[[-5.37 -2.55 -5.06 -2.16 -4.86 -2.83 -5.17 -3.53  1.72  2.49 -1.73 -5.33
  -4.71 -5.34 -4.58 -4.87]
 [-2.51 -1.39 -3.55  2.23  3.24 -1.89  2.24  2.38  5.26  3.45  4.87  4.72
  -1.11 -5.94  5.57  2.09]
 [ 0.89  1.00 -4.07  5.66  3.78  4.35  3.15  4.20  0.13 -4.80  0.36  0.69
  -1.12 -4.48  3.67 -5.55]
 [-4.55  0.80  2.98  5.39  5.34 -2.97 -4.45  0.50 -0.37  4.38  5.63  4.18
  -3.40 -2.28 -1.21 -1.93]
 [-5.82 -5.07 -1.58 -4.56  4.76 -1.59 -4.57  4.79 -3.09  4.16  5.18  3.25
  -4.26 -5.14  5.00  3.46]
 [-0.48 -1.82  2.41 -2.78 -2.30  2.06  3.39  0.67  1.83 -2.39  4.21 -3.87
  -3.48 -4.34  3.07  2.03]]
->
[[-2.51 -1.39 -3.55  2.23  3.24 -1.89  2.24  2.38  5.26  3.45  4.87  4.72
  -1.11 -5.94  5.57  2.09]
 [-4.55  0.80  2.98  5.39  5.34 -2.97 -4.45  0.50 -0.37  4.38  5.63  4.18
  -3.40 -2.28 -1.21 -1.93]
 [-0.48 -1.82  2.41 -2.78 -2.30  2.06  3.39  0.67  1.83 -2.39  4.21 -3.87
  -3.48 -4.34  3.07  2.03]]

[[-2.42  2.85  1.78  1.84  1.11  2.77  1.98 -0.28 -0.70  0.51  2.08  2.14]
 [-2.26 -1.80 -0.76 -0.50 -0.84 -0.60 -1.07  0.19 -0.12 -0.81 -0.39 -1.28]
 [-1.83 -0.40  1.30  2.21  2.34  2.19 -0.89  0.10 -0.37 -0.59 -2.01 -0.74]
 [-0.08 -2.73  1.41  1.16  1.81  2.10 -4.60 -0.07  0.23 -0.42 -2.72 -4.84]
 [ 4.11 -2.06  0.30  1.16 -0.08 -0.50 -2.64  0.22 -0.73  0.06 -1.79 -2.16]
 [ 2.79  2.83 -4.25 -6.08 -2.15 -2.05  1.91  0.10  0.25  0.46  1.12  1.68]
 [ 3.71 -0.51 -1.65 -0.53 -2.84 -3.58  1.14 -0.28 -1.32 -0.17 -0.54  0.61]
 [-2.73 -1.46 -1.76 -2.62 -1.52 -3.06 -0.73 -0.04  1.92 -0.44 -0.51 -0.47]]
->
[[-2.26 -1.80 -0.76 -0.50 -0.84 -0.60 -1.07  0.19 -0.12 -0.81 -0.39 -1.28]
 [-0.08 -2.73  1.41  1.16  1.81  2.10 -4.60 -0.07  0.23 -0.42 -2.72 -4.84]
 [ 2.79  2.83 -4.25 -6.08 -2.15 -2.05  1.91  0.10  0.25  0.46  1.12  1.68]
 [-2.73 -1.46 -1.76 -2.62 -1.52 -3.06 -0.73 -0.04  1.92 -0.44 -0.51 -0.47]]

[[ 2.84  3.42  0.44  2.09 -2.24  4.98  0.43  0.61 -0.62 -2.47]
 [ 2.40  1.99  1.90  1.61 -2.09  5.43 -0.25  0.41  2.06 -3.53]
 [ 2.34  1.95  0.92 -1.03 -0.58  7.56 -0.67 -0.33  4.08 -5.12]
 [ 1.63  1.30  1.07 -0.07 -0.78  4.91 -0.44 -0.05  2.66 -3.32]
 [ 0.76  0.77  0.42  0.60 -0.68  1.54  0.02  0.18  0.19 -0.87]
 [ 1.86  1.83  0.15 -1.37 -0.08  6.50 -0.52 -0.44  3.23 -4.31]
 [ 1.15  1.25  0.42  0.93 -0.99  2.06  0.09  0.29 -0.01 -1.09]]
->
[[ 2.40  1.99  1.90  1.61 -2.09  5.43 -0.25  0.41  2.06 -3.53]
 [ 1.63  1.30  1.07 -0.07 -0.78  4.91 -0.44 -0.05  2.66 -3.32]
 [ 1.86  1.83  0.15 -1.37 -0.08  6.50 -0.52 -0.44  3.23 -4.31]]

[[ 2.68  1.77  4.98 -0.64 -1.46 -3.05  0.14 -0.89 -2.34  6.99  3.86 -3.38]
 [-1.23 -2.26 -2.02  3.25 -1.99 -4.18  5.84 -2.65  5.58  1.86  4.27 -3.95]
 [ 3.70  0.08  3.52  2.01 -5.51 -0.56  0.97 -1.93  1.49 -0.12 -1.58  0.51]]
->
[[-1.23 -2.26 -2.02  3.25 -1.99 -4.18  5.84 -2.65  5.58  1.86  4.27 -3.95]]

[[-3.03  2.23 -3.22 -0.87 -8.24]
 [-3.43  3.18 -5.27 -0.90 -1.44]]
->
[[-3.43  3.18 -5.27 -0.90 -1.44]]

[[ 4.67 -1.95]
 [ 6.01 -1.77]
 [-0.84  1.45]
 [-1.06 -2.54]
 [-1.64  0.26]
 [ 1.02  0.50]
 [-2.06  2.41]
 [ 0.55  5.69]
 [ 3.45  3.22]]
->
[[ 6.01 -1.77]
 [-1.06 -2.54]
 [ 1.02  0.50]
 [ 0.55  5.69]]
---
[[ 0.48  2.83 -1.71]
 [-1.48  7.54  1.48]]
->
[[ 0.48  2.83]
 [-1.48  7.54]]

[[-0.49 -3.82  7.10  5.14 -5.57]
 [-0.30 -0.49 -5.85 -2.75  2.51]]
->
[[-0.49 -3.82]
 [-0.30 -0.49]]

[[-4.87 -3.46]
 [ 0.27 -1.60]
 [-6.20 -3.73]
 [-6.96 -6.92]]
->
[[-4.87 -3.46]
 [ 0.27 -1.60]]

[[ 0.34 -3.78 -5.49 -3.36  3.66]
 [ 0.81 -7.39  3.41 -3.59 -1.29]
 [ 3.13 -4.57  6.31 -3.70 -2.30]
 [ 0.18 -5.97  5.05 -0.59  2.99]]
->
[[ 0.34 -3.78]
 [ 0.81 -7.39]]

[[ 4.55  1.35 -4.24 -2.18  6.68]
 [-2.75 -8.27 -3.24 -4.33 -2.54]
 [-3.59  8.21  6.57  5.81 -6.36]
 [ 2.66  0.35  3.21  2.42 -0.45]
 [ 5.79 -1.50  8.20  6.31 -4.47]]
->
[[ 4.55  1.35]
 [-2.75 -8.27]]

[[-2.24 -0.96  1.30  0.68 -1.89]
 [-6.31 -3.22 -3.47  1.66  1.35]]
->
[[-2.24 -0.96]
 [-6.31 -3.22]]

[[ 4.60 -2.63  0.69  5.30]
 [-7.37  0.91 -0.96 -1.97]
 [-6.29  2.84 -2.24 -1.66]
 [ 1.66  2.36 -0.36 -3.66]
 [ 0.22  1.63  0.32  3.56]]
->
[[ 4.60 -2.63]
 [-7.37  0.91]]
---
[[-6.10  7.71  1.77 -0.11]
 [-4.34  8.20  3.32 -1.71]
 [-7.34  6.75 -0.31  1.32]
 [-7.71  5.29 -2.63  2.21]]
->
[-6.10  8.20 -0.31  2.21]

[[ 5.57 -1.29  1.29  3.65]
 [-7.00  2.01 -1.92 -6.82]
 [-2.71 -0.74 -2.61 -0.98]
 [-0.51 -5.06 -3.11  8.18]]
->
[ 5.57  2.01 -2.61  8.18]

[[ 3.62  3.42]
 [ 7.74  4.23]
 [ 0.81 -0.16]]
->
[3.62 4.23]

[[ 8.05 -0.89 -5.04]
 [-0.75 -0.08 -7.77]]
->
[ 8.05 -0.08]

[[-2.54 -6.95  3.59]
 [ 0.95 -5.12  8.21]
 [-2.70 -6.94  3.93]
 [ 0.50 -6.29  7.60]
 [ 0.83 -5.84  7.53]]
->
[-2.54 -5.12  3.93]

[[ 0.45  2.78  0.13 -0.78]
 [-2.15 -0.43  0.68  0.78]
 [-1.43  1.18  0.73 -0.46]
 [-8.28  0.49 -0.31 -1.13]]
->
[ 0.45 -0.43  0.73 -1.13]

[[-0.18  3.73 -4.87]
 [-1.88 -7.11  0.43]
 [ 1.82 -2.80  2.47]]
->
[-0.18 -7.11  2.47]

[[-3.09  6.16  0.66]
 [ 5.23  3.54  1.03]
 [-8.31  4.35  8.10]
 [ 5.23  4.55  3.12]
 [ 1.16  5.80  4.50]]
->
[-3.09  3.54  8.10]
---
[[ 1.81  0.09  3.94  5.03]
 [-2.66  0.26 -2.79 -5.51]
 [-0.41 -5.36 -2.89  0.20]
 [-3.00  2.03 -2.07 -3.51]
 [ 2.27 -5.58 -6.36 -5.11]]
->
[[-2.66  0.26 -2.79]
 [-0.41 -5.36 -2.89]]

[[ 6.32 -0.75  2.33 -1.96]
 [ 0.06  0.16 -0.14  0.17]
 [-0.15  0.12  0.04  0.29]
 [-0.02 -4.24 -1.54 -0.99]
 [ 0.58  1.26  1.01  0.15]]
->
[[ 0.06  0.16 -0.14]
 [-0.15  0.12  0.04]]

[[ 1.67  5.69 -1.60  3.22 -1.57]
 [-3.15  1.51  3.75  1.50  1.31]
 [ 1.32 -2.44  6.70 -2.39  2.67]
 [ 7.28 -3.95 -0.89  2.00  0.31]]
->
[[-3.15  1.51  3.75]
 [ 1.32 -2.44  6.70]]

[[ 0.91  0.63  1.20]
 [-0.03 -0.27 -0.12]
 [ 2.93  1.67  0.02]
 [-2.22  2.09  0.66]
 [ 1.43 -6.25 -2.60]]
->
[[-0.03 -0.27 -0.12]
 [ 2.93  1.67  0.02]]

[[ 6.61  5.86 -1.36  6.12 -7.31]
 [ 6.47 -4.66  5.15 -4.85 -6.19]
 [-1.79  4.31 -4.34 -4.35  0.39]]
->
[[ 6.47 -4.66  5.15]
 [-1.79  4.31 -4.34]]

[[-2.52 -2.62 -4.67  1.72  4.98]
 [ 5.44  5.80  0.17 -5.89 -1.13]
 [ 2.97  3.13  3.77 -2.67 -4.94]]
->
[[5.44 5.80 0.17]
 [2.97 3.13 3.77]]
